Rotation paths and how fast each direction turns (deg/step)
Each turn is a multiple of 5 degrees from 10 to 175, or 0.

[-18 -16   9 -10   6  -2  15  -5   1  -1 -17 -16 -12   7  16 -19   0  -3
  16   6  -6  16   7 -14   7  27  -2 -22   9   9  17  34  -9   1 -25   4
   6  -2 -17  -3  -6 -35]
[-14 -15   1 -10   7  10   8 -13  15   1 -14  -4 -16  -1  21 -19  -3  -1
  22   4  -2  13  -4 -10  10  26  -5 -17   4  12  18  25  -3  -5 -28   3
   2   7 -25  -1 -11 -35]
[ -7 -16  -6  -8 -10  12   1 -21  11  -2 -14   2 -22 -11  17 -20   9  -3
  17   3   1  14   1 -11   9  32 -10 -17  12  21   3  19   4  -3 -28  -4
   4   3 -19  -1  -9 -36]
[-10 -17   0 -12 -21  -1   6  -8  -1  -3 -16  -9 -21  -6  10 -22  15  -7
  12   4   4  13   9 -14   7  36  -4 -18  17  17  -1  28   1   4 -19  -4
   7   3 -11  -2  -6 -34]
[-17 -19  10 -11  -4  -4  15  -4  -4   1 -18 -19 -15   6  10 -21   7  -2
  13   5  -2  13  10 -14   4  29   1 -21  12   9   9  34  -6   1 -20   1
   7  -2 -13  -3  -2 -34]
[-17 -17   8 -13   7   6  16  -7   9   3 -15 -11 -15   5  18 -21  -5   1
  22   6  -1  13   3 -12   5  25  -1 -17   6   9  17  29  -5  -2 -24   4
   6  -3 -23   0  -8 -35]
[ -8 -15  -5 -11  -4  14   0 -17  15  -3 -15   4 -16  -5  20 -16   7  -2
  21   3   4  15  -3 -12   9  28 -10 -19   7  18   9  18   2  -5 -29  -1
   3   2 -23   0 -13 -36]
[ -9 -18  -3  -9 -17   2   2 -17   4  -7 -17  -3 -20 -11  11 -21  16  -5
  15   1   2  16   7 -14   9  34  -7 -19  17  23   1  24   4  -2 -21  -5
   3   2 -13  -4  -9 -35]
[-13 -17   6 -13  -9  -4  13  -7  -5   0 -19 -17 -18   0   9 -26  10  -3
  10   2   2  15  11 -17   6  32  -1 -20  18  13   5  36  -4   2 -19  -1
   7  -1  -8  -3  -3 -30]
[-15 -16  11 -14   7   2  15  -5   4   5 -19 -15 -15   6  14 -21   0   2
  17   7  -4  12   4 -11   2  27   1 -21  11   9  15  33  -7  -2 -24   6
   5  -2 -19  -1  -9 -35]
[-13 -16   2  -9   3  12   6 -16  14  -2 -13  -1 -14  -1  22 -18  -2   1
  19   4   0  14  -4 -10   7  30  -5 -19   7  15  18  22  -2  -6 -27   2
   3   2 -27   1 -11 -39]
Directions:
[  0   1   0   4  -8  -9  -3   1  -8 -10   4   2   5   1   0   2   4  -4
   0   2   1   3   5  -1   0   4  -2  -3   3   3   2   2  -3   3   5  -2
   1   3   3  -5   2  -1] -> 85
[ 5 -2 -8  6 -2  3 -4 -8  6 -2 -3  6 -2 -9  1  1  4 -5  6 -4  2  2 -1  0
  4 -2 -3  3  1  2 -1 -5  1 -1 -2 -1 -1  5 -2 -1 -1  4] -> 80

[  1   7  -2  12   5  10   9   9   2   8 -17  -3 -23  13   9  15 -19 -11
 -10  12  16 -24  -7   4 -18  -1  11  13   5  18  21 -21   2   1 -31 -24
   7 -17   6   2   9 -28]
[  7   1  -9  17  15  18   9   8  11   6 -24 -12 -13  21  10   8 -25 -14
 -12  12  14 -20   5  10  -8   1   5   9  -6   9  12 -28   6  16 -30 -19
   4 -19   4   1  10 -18]
[  2  -8  -3  13   7   8   1  17  18   6 -23  -7 -11  23  15   5 -16 -25
  -6   9  12  -3   9   9  -7   4   2  20  -6  12  19 -26  12  14 -29 -23
   6 -16   6   4  11 -22]
[  8  -2  -6   6  -8  13  13   3  15  12 -19   5 -21  24  13  10 -18 -18
  -7   5  11  -5   1  12  -3   0   9  23   4  17  27 -22   7  -4 -33 -19
   5 -16   2   0  13 -24]
[ 10  13 -15  15  -2  19   8   4  13   4 -19  -4 -21  29  14   8 -24  -9
 -12   5   3 -15   4   6   2 -10   4  24  -3   8  16 -23   5   5 -29 -24
   1 -22   9  -3  10 -10]
[  4  10  -7  21   4   8   4  11  11   4 -24 -10 -14  17  18   6 -21 -14
  -7   3   0  -2   2  -6  -3  -8   6  24  -2  17  24 -19  14  11 -27 -33
   3 -17  17   1   4 -16]
[  1   2   5  23   0  11   7  -3   6   5 -27   0 -16  16  14   7 -21 -11
 -12   7  13  -6  -2  -1 -10  -2  18  16  -3  22  32 -15   8   4 -27 -18
   2 -15  12   4   8 -28]
[ 14   8   0  26   6  22  12  -6  10   0 -24  -4 -10  29  11  -1 -27 -12
 -12  15  11  -8  10   5  -4  -5  13  10 -14   9  23 -24   5  10 -29 -12
   9 -19   5  -1   9 -15]
[ 12   2  -4  22   2  13   6  12  24   0 -20  -6  -7  27  19  -4 -18 -20
   0   9   2   4  15   1   3   0   4  21 -15  12  28 -18   7   9 -29 -24
   9 -12   6  -4   7 -16]
[ 10   6  -1  18 -10  12  11   4  17   6 -12   6 -17  20  13   4 -18 -17
   0  10   3   2   4  -2   3  -4  10  24  -5  18  37 -12   3 -13 -32 -25
  12 -15   6  -4   4 -25]
[ 13  23  -8  22  -2  17  16   0  14   3 -12  -4 -18  26  13   3 -25  -5
  -2  13   2 -17   5  -3  -1 -15   7  14  -6  12  23 -11  -4  -7 -30 -24
  15 -19   8  -6   3 -14]
Directions:
[-2 -5  6 -2 -6 -1  2 -4 -2  3  0  7 -4 -4 -2  3  1  0 -1 -1  5  2 -5  1
 -3  2  5 -1  4  5  7  4 -1 -9 -1  2  0  1 -2  1  1 -8] -> 115

[-24 -23  16   4  -9  17  -3   1 -15  13 -14 -15   2 -11   6   0   4  21
  21  12 -11  14 -15 -16   5  -8  -7  20   5  25 -12  -4  -1  -3 -17  -5
  -1   6  10 -25 -34   1]
[-28 -18   5   9  -5  13  12   5  -5  13 -25  -3  -9 -13  12   4   1  19
   3  15 -27  18  -9  -5   6  -1  11  23 -10  20  -5 -13  -5  -4  -2  -3
   1   0  -1 -27 -39  -2]
[-20 -23   0   4  -6   6  14  -1  -4  17 -16   1   3  -6  12   1   2  15
   6  13 -29  28   3 -15  11 -28  -6  14  10  21 -18 -24  11   0  -3  -9
   5   0  -8 -23 -27   1]
[-25 -29   9   6 -13  14   9   6 -18  25  -8 -15   4  -5  14   8  16   5
  16   8 -13  23   8  -9   9 -17  -4   3   6  20 -13  -6   0  -1  -3  -3
  -7   0   0 -27 -33 -10]
[-22 -13  -3   2  -8  12  18   3  -1  24 -13  -6  -8 -11  24  -1   0   1
  12  15 -14  25  -1  -2  13   1   5  11   8  22 -13 -12  -1  15   2 -12
 -12   2  11 -28 -42  -8]
[-21 -21  10  -7 -10  13  10   7  -3  31 -21   2   7 -10  11  -2 -10   2
  15   7  -5  21  -9  -6  17 -17 -11   9   9  16  -9 -28   1  11 -17 -17
   3   0   3 -20 -30  -2]
[-32 -23  23   3  -8  23  18  -2 -11  23 -21  -9  -3  -6  19   0  -1   3
  17   5  -5  16  -8  -1  19   3  -7   2   0  13  -6  -9   5  -9 -10  -7
  -8 -10  -7 -30 -24  -5]
[-19 -12  16   4  -6  10  24  -6   0  18 -13  -7 -13  -5  15  -3  -4  13
  12  10 -21  18 -11 -12  11   6  -7  13  17  12 -13 -22   7  -3  -4 -14
 -15   5  11 -39 -21   4]
[-14 -25  25   1  -9   8  13   3 -10  26 -14  -4   5 -12  -6  -1   9  12
  14  14 -11  11 -19 -15  10 -10  -5  18  14  20 -11 -19   0  -6  -7 -11
  -8  11   8 -27 -32   1]
[-14 -20  10   6  -6  13  11  -2 -10  16 -16 -18   4 -13   5  -4   4  15
   9  20 -14  22 -13  -1  20  -3   5  18 -12  28   0  -5   6 -10  -1  -8
  -7  -5  -6 -31 -36  -1]
[-15 -18   5  -2 -11   6  15  -4  -9  18 -13 -14 -16  -3   6  -1 -12  14
  10  10 -27  29   5 -14   8  -7  -4  20  -2  27  -7 -25   5   2 -12  -7
  -6  -1  -2 -27 -26  -2]
Directions:
[ -3   1  -1   0  -1   2  -3  -2  -5  -4   3 -10  -9   3   6  -1  -2   2
   4  -2  -2   0   3  -1  -5   7  -1  -1  -4   1   1   6  -3   1  -5   2
  -4  -1   4  -4   3  -2] -> 115
[ 3  3 -3 -3  0  0 -7  4  0  1 -1 -3  5 -6 -1 -4 -2  0  3  4  6 -1 -6  3
  2  1  4  4 -5  5  3  3 -6  6 -3 -5  1  3  5  3 -7  0] -> 85
